Here are some numbered points:
vec![1.10, -0.11, -0.16, 0.65, 0.13, -0.97, -0.60, 1.93, -0.20, 0.48,
     -0.79, -2.03, 1.92, 0.61, 0.42, 0.13, 1.09, 1.20, -0.47, -0.24,
     -1.56, -0.12, -2.12, 0.65, -0.12, 0.81, 0.33, 1.93, -1.18, -1.77,
     -0.87, 0.98, -1.19, -0.02, 1.35, 0.03, -0.41, 0.66, 1.14, 0.39,
     -0.95, 0.38, -1.42, -0.10, 0.03, -0.94, -0.85, 1.48] 0
vec![0.78, 0.04, -0.20, 0.40, -0.89, 1.02, -0.62, 1.72, 0.11, -0.93,
     -0.40, -1.13, -1.12, 1.19, -1.94, 0.45, 0.63, 2.10, -1.90, 0.57,
     -2.49, 0.59, -1.50, 1.65, 0.83, 0.96, 0.95, 0.37, -0.85, -1.64,
     -1.08, 0.93, -1.26, -0.84, 1.08, -0.60, 0.48, 0.62, -0.43, -0.69,
     -0.72, 1.97, -1.73, -1.68, -0.79, -0.72, -0.53, 1.68] 1
vec![-1.39, 0.74, -0.12, 0.06, -0.73, -0.99, -0.17, 0.30, 0.77, 1.04,
     -0.84, -0.34, -0.11, -0.80, 0.21, 0.87, -0.88, -0.77, 1.10, 0.56,
     0.72, 0.06, 1.32, 1.69, 0.17, -0.37, 0.97, 1.43, -0.94, 0.84,
     0.33, 0.33, 1.46, 1.70, -0.37, -0.44, 0.15, 0.27, -1.37, 0.90,
     -0.26, -0.99, 0.12, 0.70, -0.83, 0.06, 0.14, -0.36] 2
vec![0.96, 0.50, 0.82, 0.53, 0.73, 0.01, 0.16, -0.40, -1.59, 0.53,
     -0.61, 0.75, -0.47, 1.36, -0.04, -0.89, 1.29, 0.37, -0.52, 0.26,
     0.61, 0.34, 1.05, -1.63, 0.83, 0.79, 0.50, -0.79, 0.15, 1.39,
     -1.09, -0.72, -0.34, 0.08, 1.50, -0.79, -0.16, -0.01, 1.16, -2.28,
     0.80, -0.65, 0.13, -0.27, -0.71, -0.95, -0.08, -1.32] 3
vec![1.15, 0.56, 0.69, 0.20, -0.03, -0.78, -0.47, -0.57, 0.41, 0.31,
     0.68, -0.31, -0.88, 0.72, 0.75, 0.46, -0.81, -0.91, -0.21, 0.48,
     -0.04, -0.05, 1.24, -0.57, 0.46, -0.48, 0.96, 0.38, -0.04, 0.43,
     -0.56, 1.29, -1.28, -1.20, 0.39, -0.63, 1.05, 0.70, -0.79, 0.77,
     0.83, -0.25, 0.80, -0.65, -0.39, -0.63, 0.09, -0.58] 4
vec![0.99, -0.08, 0.80, 0.48, -0.20, -1.05, -0.55, 0.19, -0.26, 0.30,
     -0.61, 0.81, -0.79, 1.25, 0.58, 0.63, 0.28, 0.91, 1.15, 0.62,
     0.48, 0.57, 1.17, -1.30, 0.35, 0.62, 0.73, -1.36, 1.13, 0.61,
     -1.01, 1.27, -1.23, 1.05, -0.18, -0.75, -0.83, 0.60, 0.13, 0.59,
     0.23, -1.27, 0.64, 0.35, -0.92, -0.11, 0.92, -0.85] 5
vec![0.95, -0.69, -0.13, 0.41, -0.40, -0.08, 0.53, 1.91, 0.31, 0.99,
     0.12, 1.03, -1.03, 1.16, -0.94, 0.67, -0.19, 1.86, -0.59, -2.98,
     -1.02, -0.28, -2.09, -0.40, 0.74, -1.72, -2.14, -0.50, 0.09, -1.37,
     -1.12, -1.66, 0.36, 0.96, -0.49, -0.23, 0.76, -2.21, 2.03, 0.06,
     0.45, 2.09, -1.79, -0.59, -1.10, -0.54, 1.29, 1.59] 6
vec![-1.10, 0.10, 0.57, -1.03, -0.99, 2.07, 2.09, -0.22, -0.11, -1.29,
     1.67, -2.40, -0.34, 0.72, -0.51, -1.43, -0.63, -1.17, 1.10, -2.04,
     -1.12, 0.21, 0.78, 1.41, 0.36, 0.79, -1.80, 1.46, -1.01, -1.89,
     0.99, 1.06, 1.09, -0.16, -0.17, 2.41, -1.40, 0.52, 0.86, -1.53,
     0.95, 1.41, 0.43, 0.37, 2.18, 2.38, -1.24, 0.86] 7
vec![-0.83, 0.58, 0.98, -0.73, -0.68, -0.51, -0.56, -0.70, 0.87, 0.05,
     -0.81, 0.05, 0.00, 1.28, -2.54, -1.71, -0.53, 1.57, 1.23, 0.67,
     0.07, 0.46, -1.46, -1.33, -1.08, 1.14, -1.55, 1.52, -1.26, 0.13,
     2.04, 0.12, 1.98, -1.20, -1.34, 1.28, -1.31, 0.04, -0.85, 0.92,
     -0.04, 0.82, -0.49, 1.37, 0.86, -0.50, -0.46, 0.37] 8
vec![0.61, 0.33, 0.69, 0.09, -0.85, 0.35, 0.46, -0.38, 0.85, -0.27,
     -0.83, -0.04, -0.53, 1.29, 0.22, 0.27, -0.71, 1.57, -0.83, 0.56,
     0.71, -0.54, 1.18, -1.37, -1.48, -0.34, 1.02, -0.49, 0.13, 0.91,
     -1.01, 1.05, -0.95, 0.22, 0.72, -0.82, 0.76, 0.29, -1.38, 0.89,
     -0.03, 0.33, 0.78, -0.43, -0.99, 1.46, 1.24, -0.70] 9
vec![0.44, -1.85, 0.20, -0.71, -0.10, 0.15, 2.42, -0.62, -1.04, -0.01,
     -0.67, 0.10, -0.92, -2.06, 0.73, -2.27, 1.13, -0.90, 0.52, -0.94,
     -0.53, 0.16, -0.47, 1.59, -1.01, -0.54, -2.44, -0.33, 1.59, 0.85,
     2.25, -1.12, -0.54, -1.54, -1.24, -0.73, 0.17, -2.54, 0.26, -2.07,
     0.95, 2.01, 0.68, 1.40, 0.86, -0.53, -1.01, 1.71] 10
vec![-2.34, 0.54, -1.35, -0.09, 1.99, -1.09, 0.22, -0.73, 0.85, 0.35,
     -0.13, -0.22, 0.96, -1.56, 0.67, 0.75, 0.21, 0.05, 1.29, 0.46,
     -0.30, 0.54, 1.35, 1.51, 0.58, -0.47, -0.70, -0.89, -1.01, 0.38,
     2.11, 0.05, 1.93, 1.70, 0.83, 1.14, -1.19, 0.60, -0.77, 0.14,
     0.26, 0.28, 0.59, 1.44, -0.53, 0.87, 1.38, 1.66] 11
vec![1.10, 0.73, 0.69, 0.47, 0.95, 1.83, -0.60, -0.01, 0.84, 0.95,
     -0.04, 0.53, 1.80, 0.61, 0.71, 0.67, -0.16, -1.37, -1.55, 0.59,
     0.63, -0.49, -1.19, 1.31, -1.19, 0.93, 1.00, 1.12, -0.54, -0.80,
     -0.91, -1.42, -1.21, -1.64, -1.58, 0.06, -0.66, 0.43, -0.41, -0.06,
     -0.55, 1.57, 0.56, -1.82, 1.02, -0.69, 1.78, -0.63] 12
vec![1.05, -0.04, 0.79, 0.62, -0.17, -1.10, -0.53, 0.08, -0.23, 0.35,
     -0.60, 0.66, -0.68, 1.38, 0.43, 0.50, 0.26, 0.84, 1.29, 0.55,
     0.40, 0.49, 1.20, -1.30, 0.29, 0.70, 0.74, -1.28, 1.06, 0.58,
     -1.04, 1.15, -1.28, 1.18, -0.21, -0.82, -0.89, 0.59, 0.12, 0.58,
     0.27, -1.18, 0.65, 0.35, -0.93, -0.17, 0.86, -0.87] 13
vec![-1.91, 0.09, -2.56, -2.42, -0.46, -0.75, -0.27, -0.57, -0.80, -1.06,
     0.75, -1.63, -1.12, -1.49, 0.36, -0.14, -0.05, -1.05, 1.23, 0.01,
     0.46, -0.04, -0.83, 1.78, 0.36, -2.16, -2.44, 1.07, -0.70, -0.31,
     -0.98, -1.65, 2.04, -1.62, 0.80, 2.21, 1.13, 0.66, -0.69, 0.83,
     -0.04, -1.06, 0.36, 1.50, -0.81, 0.42, -0.80, 1.57] 14
vec![1.03, -0.97, -0.06, 0.60, -0.50, -0.44, -0.34, -0.26, 0.05, -0.53,
     -0.86, 0.41, 1.81, 1.13, -2.12, 0.75, -0.75, 0.54, 1.29, -0.50,
     0.47, 0.10, 0.41, 0.71, -2.48, 1.36, 0.64, -1.58, -0.41, -0.95,
     -0.98, 1.21, -0.88, 1.64, -1.77, -0.13, -0.92, 0.58, -0.30, -1.00,
     0.93, -0.97, 0.84, -1.11, 1.34, -0.99, -0.90, -0.46] 15
vec![-2.39, 0.74, 0.76, -1.05, -0.14, 0.86, 0.26, 0.54, 0.54, 0.75,
     -0.47, -0.47, 1.94, -1.34, -2.25, 0.16, -0.44, -0.63, 1.45, -2.31,
     0.72, 0.58, 0.47, 1.26, 0.47, 0.50, -1.40, 1.28, -1.11, 0.46,
     -1.07, 0.85, 1.14, 0.84, -0.92, 0.24, -0.38, 0.22, -1.02, 0.91,
     -0.41, -0.47, -0.94, 1.63, -0.02, -0.69, -1.36, 0.93] 16
vec![-2.36, 0.22, 0.85, -1.24, -0.15, 0.18, 0.67, -0.54, 0.73, -0.06,
     -0.60, -0.10, 1.70, -0.05, -2.34, 0.39, -0.84, -0.93, 1.15, -1.80,
     0.70, 0.51, 1.19, -1.34, 0.69, 0.28, -1.07, -1.13, -0.45, -1.49,
     0.29, -0.92, 2.03, -0.08, 0.14, 0.98, -0.28, 0.36, 0.60, -2.10,
     1.15, -1.11, 0.80, 1.30, 2.25, -1.01, -1.39, 1.24] 17
vec![-1.15, 0.66, -0.74, -2.23, -0.67, -1.10, 0.05, 2.50, -1.06, 0.62,
     -0.03, -0.42, 1.40, -1.58, -2.18, 0.48, -0.80, -0.85, -0.12, -0.67,
     -1.20, 0.68, -0.61, 1.56, -0.44, -2.13, -0.53, 1.75, 1.42, 0.66,
     0.39, -2.08, 2.23, 1.25, -1.64, -0.56, 0.70, 0.23, -1.45, -2.39,
     -2.22, -1.11, -1.00, 0.97, 0.14, 2.52, 0.91, 0.98] 18
vec![-0.99, 0.68, 0.30, 0.25, -0.97, -1.04, -0.38, 0.21, 0.71, 1.01,
     -0.70, -0.07, -0.32, -0.61, 0.43, 0.87, -0.82, -0.62, 1.11, 0.54,
     0.70, 0.15, 1.35, 1.47, 0.15, -0.16, 0.94, 0.79, -1.12, 0.78,
     -0.09, 0.67, 1.12, 1.57, -0.40, -0.41, 0.10, 0.38, -1.16, 0.89,
     0.03, -0.94, 0.40, 0.65, -0.70, 0.14, -0.02, -0.29] 19
vec![0.24, -0.15, 0.92, 0.58, -0.81, 1.62, -0.37, -0.60, 0.45, 1.05,
     -0.23, 0.13, 1.94, -2.05, 0.69, -0.69, -0.24, -1.03, -1.55, 0.58,
     0.38, 0.28, 0.30, 0.71, -0.47, 1.05, -0.39, 1.53, -0.21, -0.28,
     -1.05, -2.00, -0.70, -1.30, -1.49, -0.76, -0.22, 0.04, -0.79, 0.88,
     -0.75, 1.73, 0.81, -0.75, -0.56, -0.27, 1.81, 0.34] 20
vec![0.23, 0.59, 0.43, -0.16, -0.95, -1.12, 1.05, -0.55, 0.84, 0.16,
     1.56, 0.13, -0.91, -2.07, 0.63, -0.98, -0.81, -0.18, 0.33, 0.64,
     0.19, 0.14, -1.62, -0.85, 0.63, -0.07, -0.33, 1.92, -0.56, 1.19,
     -0.63, 1.20, -0.83, -1.48, 0.39, 1.19, 1.02, -0.53, -0.60, -0.71,
     0.51, -0.62, -0.15, 0.53, -0.95, -0.79, -0.21, 0.06] 21
vec![0.34, 0.72, -0.24, 0.17, -0.94, -0.97, 0.17, -0.01, 0.32, 0.98,
     1.35, -1.52, -0.92, -1.75, 0.80, 0.37, -0.23, -0.75, -1.24, 0.41,
     0.13, 0.63, -0.12, 1.67, 0.82, 0.41, 0.13, 1.51, -1.34, -0.95,
     -1.08, 0.30, -0.35, -1.53, 1.63, 2.03, 1.15, 0.03, 0.21, 0.71,
     0.02, -1.18, 0.78, 0.65, 1.79, -0.92, -0.01, 1.39] 22
vec![-1.80, -0.73, -2.45, -0.07, 0.79, 1.89, -0.58, -0.10, -1.27, -0.33,
     -0.51, 1.07, 1.66, -1.95, 0.78, -1.45, 2.11, 1.76, -1.93, 0.01,
     0.42, 0.56, -1.79, -1.59, -0.09, 1.20, 0.54, -1.27, 1.81, -1.17,
     2.29, -1.86, 2.06, -1.40, 0.08, 1.58, 1.05, -0.18, 1.70, -0.02,
     -0.09, 1.63, -2.23, -0.62, 1.47, 0.12, -1.28, -1.27] 23
New points follow, each followed by the numbers of its five nearest points above, looking only along the 7 directions in which the numbered points spread most, nearest first.
vec![-1.37, -0.50, -0.29, 0.62, 1.95, 1.42, 1.58, 1.21, 0.82, -1.45,
     1.66, 1.04, -0.96, -1.04, -1.48, -0.52, 1.79, -0.10, -1.87, -1.33,
     0.35, 0.51, 1.30, 0.35, -2.56, 0.82, 0.52, -1.43, 2.09, 0.11,
     2.40, 0.28, 1.36, -1.03, 1.56, 2.64, 0.95, -0.82, -1.34, 0.49,
     0.15, 1.88, -1.84, -1.72, 0.13, 2.29, -0.16, -0.45] 8 23 3 11 21
vec![0.85, 0.01, 0.60, 0.46, -0.61, -0.76, -0.63, -0.73, 0.20, -2.36,
     -0.62, 1.03, 2.01, -2.00, -0.15, 0.73, 0.13, 1.16, 1.44, -0.68,
     -0.65, 0.40, -1.15, 1.70, 0.59, 0.92, 0.36, 0.36, -0.09, -1.39,
     1.14, 0.76, -1.19, 0.78, -0.57, -0.80, -1.64, -1.23, 1.38, 0.85,
     0.84, -0.74, 0.05, -0.12, -1.00, -0.16, -0.54, 1.77] 8 9 15 0 3
vec![-0.84, 0.73, 0.83, 0.40, -0.72, 1.78, -0.55, 0.24, -0.26, 1.03,
     2.09, -1.03, -0.11, -1.92, -1.64, -2.43, -0.89, -1.36, 1.03, -1.65,
     0.38, -0.86, 0.24, -0.53, 0.86, 1.30, -1.06, 0.53, -0.95, 0.03,
     0.11, 0.90, -1.28, -1.52, -0.11, 2.48, 0.26, 0.62, 0.37, -2.28,
     0.88, 0.13, -0.72, -0.79, -0.38, 2.50, -1.18, 0.32] 8 7 21 22 17
vec![1.07, 0.64, 0.72, -0.57, -0.43, 2.04, -0.54, -0.70, 0.80, -0.24,
     0.12, 1.00, 2.32, -2.09, -1.66, 0.91, -0.85, -1.07, 0.76, 0.59,
     -1.42, 0.64, -0.30, -1.36, 0.66, -0.91, 0.13, -1.52, 0.06, -1.77,
     1.30, -1.95, -0.45, -1.37, -0.13, 0.29, -2.17, 0.63, 1.81, 0.90,
     -2.48, -0.52, -2.34, -1.73, -0.02, -0.92, 0.88, 1.73] 8 20 12 0 16
vec![-1.36, -1.13, 0.65, 0.44, -0.81, 0.94, -0.60, 1.90, -0.44, -2.47,
     -0.58, -1.31, -1.13, 1.22, -1.59, -2.62, -0.73, 1.99, -0.39, -1.61,
     -1.37, -2.87, -1.57, 1.77, 0.47, -1.71, 0.57, 1.75, -0.97, -0.51,
     -0.94, -1.88, 0.89, 1.03, -1.50, -0.21, 1.16, -1.82, -0.37, -1.58,
     0.02, 2.25, 0.81, -1.05, 2.21, 0.96, -1.20, -0.01] 6 8 0 1 16
vec![1.19, 0.11, 0.66, 0.74, -0.81, 1.85, -0.05, 0.96, 0.83, -0.93,
     2.51, -2.33, -0.85, 0.66, 0.67, 0.71, 0.47, -0.67, 1.37, 0.56,
     -0.80, -0.15, -1.94, -0.01, -0.78, 0.38, 0.82, -0.95, 1.00, -0.98,
     0.94, 1.06, 1.58, -0.63, 1.09, -0.80, 0.81, -0.61, -0.86, -2.52,
     -2.54, 1.93, -2.02, -1.72, 2.43, 0.47, 1.69, 1.71] 0 1 8 21 6
vec![-0.27, -0.21, 1.00, -0.02, -1.01, -0.97, 1.76, 1.36, -0.10, -1.58,
     -0.32, -2.15, 0.26, 0.31, -2.32, 0.89, 0.15, -0.81, -0.93, 0.53,
     0.54, -0.17, 0.97, -0.61, 0.71, 0.56, -0.19, -1.33, -0.14, -1.02,
     1.60, 0.97, 1.97, -1.63, 1.55, -0.14, -1.06, -1.02, 0.19, -2.25,
     -1.61, -1.15, -0.36, 0.53, 1.45, 2.12, -1.53, 1.67] 8 17 16 7 11
vec![0.04, -1.82, -2.16, -0.46, 1.23, -0.71, 0.78, -0.71, -1.86, -1.84,
     -0.44, 1.04, 2.40, 0.92, -1.89, 0.96, -0.73, 0.23, 0.30, 0.24,
     0.67, 0.42, -1.45, -0.62, -2.62, -0.64, 0.39, -0.62, -0.16, -1.52,
     1.09, -0.14, -1.23, 1.11, -1.58, 1.31, -1.99, 0.54, 0.86, -0.89,
     0.65, -1.23, -0.16, -1.92, 1.41, 0.05, -1.40, -0.81] 8 15 17 3 16
vec![-1.70, 0.66, -2.36, -1.34, 0.71, -1.17, 0.38, -0.46, 0.87, 0.97,
     1.07, -1.66, 0.14, -2.08, 0.73, 0.81, -0.51, -1.38, 1.38, 0.20,
     0.58, -0.43, -0.42, 1.72, 0.70, -1.72, 1.00, 1.93, -1.02, 1.28,
     2.31, -1.95, 2.19, 1.37, 0.45, 1.22, 0.43, 0.20, -1.31, 0.87,
     -1.06, -1.14, -1.24, 0.42, -0.98, 1.08, 1.60, 0.09] 11 14 2 19 18
vec![-0.20, -0.89, -1.42, 0.49, 2.38, 0.00, -0.59, 0.05, -1.24, -0.48,
     -0.78, 1.05, -0.88, -0.62, 0.67, -0.72, 2.04, 1.77, -0.36, 0.57,
     0.41, 0.65, -0.40, -1.45, 0.34, 1.10, 0.39, -1.22, 2.01, -0.38,
     0.49, -1.54, 1.40, -1.18, 0.23, -0.06, 0.13, -0.19, 1.56, 0.14,
     0.92, -0.88, -1.22, 0.00, -0.17, -0.95, -0.73, -1.01] 3 23 8 9 5
vec![0.63, 0.78, 0.83, 0.28, 0.94, 1.04, 0.20, -0.66, -1.37, 0.94,
     -0.57, 0.85, -0.01, 1.60, -0.74, -0.63, 0.07, -0.74, -1.95, -0.65,
     0.49, 0.39, 0.81, -1.61, 0.66, 1.20, 0.86, 0.00, -0.96, 1.38,
     -1.03, -1.21, -0.80, -0.57, 1.33, -0.89, 0.83, -1.33, 0.59, -1.82,
     0.76, 0.45, 0.11, -0.92, -0.89, -0.60, -1.65, -1.31] 3 9 4 5 13
vec![1.05, 0.43, 0.68, 0.15, 0.48, -0.51, -0.56, -0.35, 0.24, 0.49,
     1.22, -0.08, -0.76, 0.69, 0.55, 0.71, -0.92, -1.09, -0.29, 0.47,
     -0.49, 0.14, 0.87, -0.80, 0.39, -0.05, 1.04, 1.24, 0.07, 0.45,
     -0.55, 1.19, -1.29, -1.31, 0.76, -0.56, 0.93, 0.61, -0.66, 0.81,
     0.75, -0.68, 0.75, -0.92, -0.34, -0.49, 0.23, -0.72] 4 9 21 5 13
vec![0.63, 0.34, 0.91, 0.59, -0.48, -0.66, -0.59, 0.15, 0.32, 0.81,
     -0.83, 0.65, -1.05, 0.91, 0.72, 0.75, -0.79, -0.16, 0.43, 0.64,
     0.61, 0.37, 0.92, 0.41, -0.03, 0.44, 0.83, -0.69, -0.78, 0.22,
     -1.05, 1.22, -0.84, 0.56, -0.27, -0.82, 0.44, 0.65, -0.35, 0.89,
     0.72, -0.72, 0.76, 0.24, -0.31, -0.41, -0.85, -0.44] 9 4 13 5 19
vec![1.19, 0.61, 0.74, 0.28, -0.29, -1.07, -0.63, -0.73, 0.29, 0.25,
     1.03, -0.52, -0.52, 0.27, 0.79, -0.04, -0.75, -1.20, 0.00, 0.34,
     0.03, -0.19, 1.36, -0.21, 0.87, -0.90, 0.84, -0.28, -0.26, 0.39,
     -0.37, 1.15, -1.30, -1.34, -0.13, -0.44, 1.06, 0.64, -0.44, 0.50,
     0.90, -0.13, 0.79, -0.31, -0.17, -0.94, -0.50, -0.55] 4 9 21 5 13
vec![1.03, 0.23, 0.88, 0.66, 0.05, -0.57, -0.79, 0.08, 0.16, 0.66,
     -0.70, 0.82, -1.03, 1.32, 0.75, 0.59, -0.61, 0.13, 0.03, 0.54,
     0.46, 0.35, 0.52, 0.00, 0.09, 0.65, 0.75, -1.11, -0.65, 0.01,
     -1.12, 0.92, -1.23, 0.03, -0.29, -0.80, 0.63, 0.57, -0.01, 1.06,
     0.79, -0.69, 0.57, 0.10, -0.04, -0.62, -1.05, -0.41] 9 4 13 5 3
vec![1.00, 0.73, 0.75, 0.45, 1.02, 1.61, -0.48, -0.03, 0.79, 0.85,
     -0.14, 0.60, 1.99, 0.72, 0.63, 0.64, -0.01, -1.31, -1.57, 0.60,
     0.70, -0.34, -1.08, 1.26, -1.23, 0.89, 0.94, 1.12, -0.53, -0.72,
     -1.05, -1.44, -1.35, -1.70, -1.54, 0.01, -0.78, 0.64, -0.45, -0.18,
     -0.59, 1.65, 0.55, -1.69, 1.04, -0.76, 1.73, -0.73] 12 20 9 4 15
vec![-2.08, 0.23, -2.50, -0.93, -0.22, 1.72, -0.38, -0.12, 0.35, 0.86,
     0.93, 1.06, 0.92, -1.28, 0.47, -1.32, -0.16, -0.31, 1.32, -0.41,
     0.61, 0.17, -1.71, 0.88, -1.08, 1.27, 0.68, -1.28, -1.14, -1.79,
     2.36, 0.38, 2.09, 1.54, -1.12, 2.57, -2.18, 0.39, 1.60, 0.87,
     -2.43, -0.20, -2.47, -1.93, 2.32, 1.80, 0.83, -1.13] 8 11 17 16 23
vec![-0.41, -0.01, 0.61, -0.38, -0.23, 0.88, 0.86, 1.56, 0.76, 0.68,
     -0.39, 0.41, -0.68, 0.73, 0.74, 0.72, -0.06, -1.39, 1.15, 0.25,
     -1.39, 0.22, 0.18, -1.61, 0.25, -0.92, -0.61, 1.59, 1.92, 1.29,
     -1.06, 1.10, 0.40, -0.55, -1.46, -0.38, 0.97, 0.30, -0.89, 0.84,
     0.06, -1.04, 0.74, 1.50, -0.91, 0.64, -0.93, -0.59] 19 9 4 2 21
vec![-1.69, 0.44, 0.91, -1.45, -0.78, -0.38, -0.15, -0.58, 0.71, -0.71,
     -0.60, -1.10, 1.33, 1.34, -2.45, 0.78, -0.87, -0.69, 1.07, -1.64,
     0.51, -0.05, 1.12, -0.56, 0.60, 0.62, -1.69, 0.43, -1.19, -1.50,
     1.31, 0.95, 2.12, -0.84, -0.51, 0.02, -0.91, 0.86, 0.15, -2.51,
     0.95, -1.05, 0.73, 1.44, 2.31, -0.17, -1.50, 1.70] 17 8 16 7 15
vec![-0.12, 0.64, 0.93, 0.65, -1.05, -1.06, 0.80, -0.26, 0.79, 0.73,
     -0.81, 0.66, -0.90, -1.66, 0.18, -0.85, -0.39, 1.10, 0.48, 0.45,
     0.63, 0.28, 0.92, -0.16, -0.23, 1.17, -0.17, 0.07, -1.23, 0.46,
     -1.00, 1.19, -0.85, 0.44, 0.03, -0.34, 0.56, -0.16, -0.34, -0.58,
     0.83, -0.97, 0.40, 0.74, -0.95, -0.94, -1.24, 0.19] 4 9 21 5 13
vec![-1.16, 0.70, -0.93, 0.64, 0.55, 0.83, -0.30, -0.23, 0.29, 0.00,
     -0.83, -0.11, -1.28, -1.68, -0.92, 0.64, 0.36, -0.39, -1.22, 0.20,
     -1.75, 0.35, -1.78, -0.39, 0.18, 0.00, 0.41, -1.32, -1.17, -1.56,
     2.17, 1.29, 0.35, 1.11, 1.68, -0.39, 0.95, 0.34, 0.18, 0.42,
     -0.60, -0.42, -0.42, 0.51, -0.93, 0.03, -1.41, 1.56] 8 0 11 21 22
vec![0.75, -2.49, -0.28, 0.48, 0.79, 0.60, 0.30, 2.21, -1.07, 0.92,
     -0.45, -1.74, 0.59, -2.03, 0.77, -2.51, -0.71, -0.70, -2.00, 0.54,
     -1.31, 0.56, -2.06, -0.55, 0.63, -2.05, -1.54, -0.36, -0.26, -1.33,
     -0.73, -2.18, -0.76, -0.77, -1.85, -0.42, -1.74, -0.71, -1.10, 0.24,
     -2.51, 1.45, 0.75, 0.31, -0.97, 1.92, 1.58, 1.71] 20 6 12 10 21
vec![-2.01, -2.42, -2.57, 0.53, 1.18, 1.97, -0.15, -0.26, -2.60, -1.53,
     -0.68, 0.89, 2.09, -2.09, -0.78, -2.53, 2.27, 0.99, 0.89, -1.02,
     0.07, -1.39, -2.14, -0.56, 0.14, 1.22, -0.94, -1.46, 1.88, -1.15,
     1.21, -1.69, 1.59, -1.21, 0.99, -0.70, -0.49, -2.58, 1.72, 0.66,
     -0.36, -1.21, -2.20, 0.01, -0.13, 1.59, -0.84, -1.58] 23 8 3 17 11
vec![1.13, 0.02, 0.64, 0.65, -0.03, -0.99, -0.60, 0.30, 0.39, 0.54,
     -0.80, 0.42, -1.05, 1.26, -0.07, 0.66, -0.75, 0.48, 0.49, 0.38,
     0.40, 0.06, 0.92, 0.33, -0.82, 0.47, 0.93, -0.72, -0.31, -0.03,
     -1.03, 0.91, -1.30, 0.95, -1.16, -0.77, 0.59, 0.66, -0.24, 0.77,
     0.81, -0.02, 0.80, 0.04, 0.42, -0.73, -0.94, -0.55] 9 13 5 4 3
vec![1.12, 0.10, 0.70, 0.65, 0.25, -0.66, -0.54, 0.18, 0.18, 0.61,
     -0.82, 0.50, -0.81, 1.31, 0.60, 0.29, -0.55, 0.66, -0.31, 0.52,
     0.57, -0.17, 0.76, 0.27, -0.17, 0.24, 0.89, -0.59, -0.66, 0.25,
     -1.07, 0.33, -1.05, 0.20, -0.48, -0.82, 0.89, 0.70, -0.02, 0.77,
     0.88, 0.62, 0.67, 0.01, 0.17, -0.79, -1.07, -0.75] 9 4 13 5 3
vec![-0.37, 0.09, -1.60, -0.59, 1.27, -0.94, 0.46, 0.37, -0.97, -1.98,
     -0.89, 0.95, -0.74, 1.37, 0.03, -2.56, 1.98, 1.80, -0.33, 0.50,
     -0.19, 0.37, 0.80, -1.55, -1.48, 0.68, -0.26, -1.37, 1.26, -0.11,
     0.37, -2.06, 2.19, 0.66, 1.11, -0.76, -0.45, -2.77, 1.43, -2.61,
     0.82, -0.39, 0.34, -0.42, -0.98, 0.02, -1.62, -0.77] 3 8 5 13 23
vec![-2.21, -0.22, -1.08, 0.51, 1.80, 0.00, 2.27, -0.14, 0.77, -1.06,
     -0.43, 0.39, -1.03, 0.61, 0.39, 0.83, -0.77, 0.00, 0.63, 0.63,
     -1.03, 0.50, 1.28, 0.93, 0.62, -1.91, -0.06, 0.61, -1.26, 1.33,
     1.41, 1.30, 0.92, 1.76, 0.39, 0.32, 1.05, 0.12, -0.91, -1.05,
     0.55, -1.18, 0.36, 1.38, -0.21, 1.58, -0.82, 1.25] 11 19 2 16 21
vec![1.09, 0.76, 0.69, 0.51, 0.95, 1.81, -0.58, 0.00, 0.85, 0.95,
     -0.09, 0.49, 1.77, 0.59, 0.72, 0.66, -0.16, -1.34, -1.60, 0.62,
     0.60, -0.47, -1.12, 1.33, -1.19, 0.89, 1.00, 1.11, -0.56, -0.82,
     -0.92, -1.40, -1.26, -1.66, -1.57, 0.05, -0.61, 0.44, -0.45, -0.07,
     -0.55, 1.60, 0.55, -1.80, 0.98, -0.69, 1.76, -0.62] 12 20 9 4 0
vec![-0.69, -0.35, 0.44, -0.09, 0.19, 1.68, 1.52, 1.17, 0.93, 0.45,
     -0.52, 0.43, -1.07, 0.70, 0.32, 0.30, 0.46, -1.44, 0.27, -0.52,
     -0.93, 0.25, 0.32, -1.63, 0.77, -0.90, -0.83, 1.70, 1.70, 1.54,
     -1.06, 1.28, -0.40, -1.29, -0.49, -0.62, 1.11, -0.45, -0.61, 0.55,
     0.42, -0.65, 0.82, 1.48, -0.48, 0.08, -1.18, -0.88] 21 4 9 3 19
vec![-2.15, 0.44, -0.51, 0.63, 0.74, 2.28, -0.56, 0.77, 0.28, 1.03,
     -0.57, 0.33, 1.06, 1.02, 0.73, -0.31, -0.77, -1.24, -0.84, 0.55,
     -1.09, 0.19, -0.36, 1.64, -0.55, -1.08, 0.07, 1.10, 0.26, -1.76,
     0.74, -2.14, 1.94, 1.64, -1.84, 1.09, -2.27, -0.91, 0.65, -1.25,
     -0.91, 0.56, -0.55, -1.24, 2.27, -0.73, 1.84, 0.10] 8 20 16 12 18
vec![-1.13, 0.30, 0.97, -2.18, -1.04, 2.13, -0.60, -0.59, 0.85, 1.03,
     0.74, -0.76, 0.89, 0.52, -2.30, -0.73, -0.56, -0.93, 1.20, -2.77,
     0.17, 0.67, 0.03, 1.80, 0.42, -0.63, -2.03, -0.64, -0.16, -0.59,
     -0.37, 0.42, -0.22, -1.59, -0.11, 1.76, -0.69, -0.49, 0.69, 0.80,
     0.42, -0.10, 0.28, 1.44, 1.62, -0.29, 0.18, 1.63] 7 8 16 17 21
vec![-2.29, -1.35, -0.80, 0.31, -0.87, 0.85, -0.33, 1.42, -1.61, 0.94,
     0.82, -1.00, 1.82, -1.62, -2.47, 0.17, 0.82, 1.50, -0.33, -0.72,
     0.67, -0.18, 0.61, 1.80, 0.86, 1.28, 1.06, 1.40, 1.35, 1.24,
     0.92, -1.12, 0.38, -1.61, 1.45, -0.47, 0.40, -1.77, 0.22, -0.55,
     -2.22, 1.90, 0.80, -1.08, -0.28, 2.40, 1.83, -1.35] 20 8 12 11 18
vec![0.98, -1.09, -0.52, -0.74, 0.42, -1.14, -0.47, -0.69, -2.40, -1.09,
     -0.51, 0.90, -0.94, 1.30, 0.88, 0.12, -0.77, 0.38, -1.58, 0.64,
     0.38, -0.79, -1.42, 0.04, -1.18, 0.90, 0.44, -1.59, -1.19, -0.23,
     -0.71, -1.58, -0.32, 1.66, 0.90, -0.69, -0.51, 0.04, 0.87, 0.10,
     0.41, 0.43, 0.06, -1.94, 0.05, 0.32, -1.54, -1.31] 3 9 5 13 4
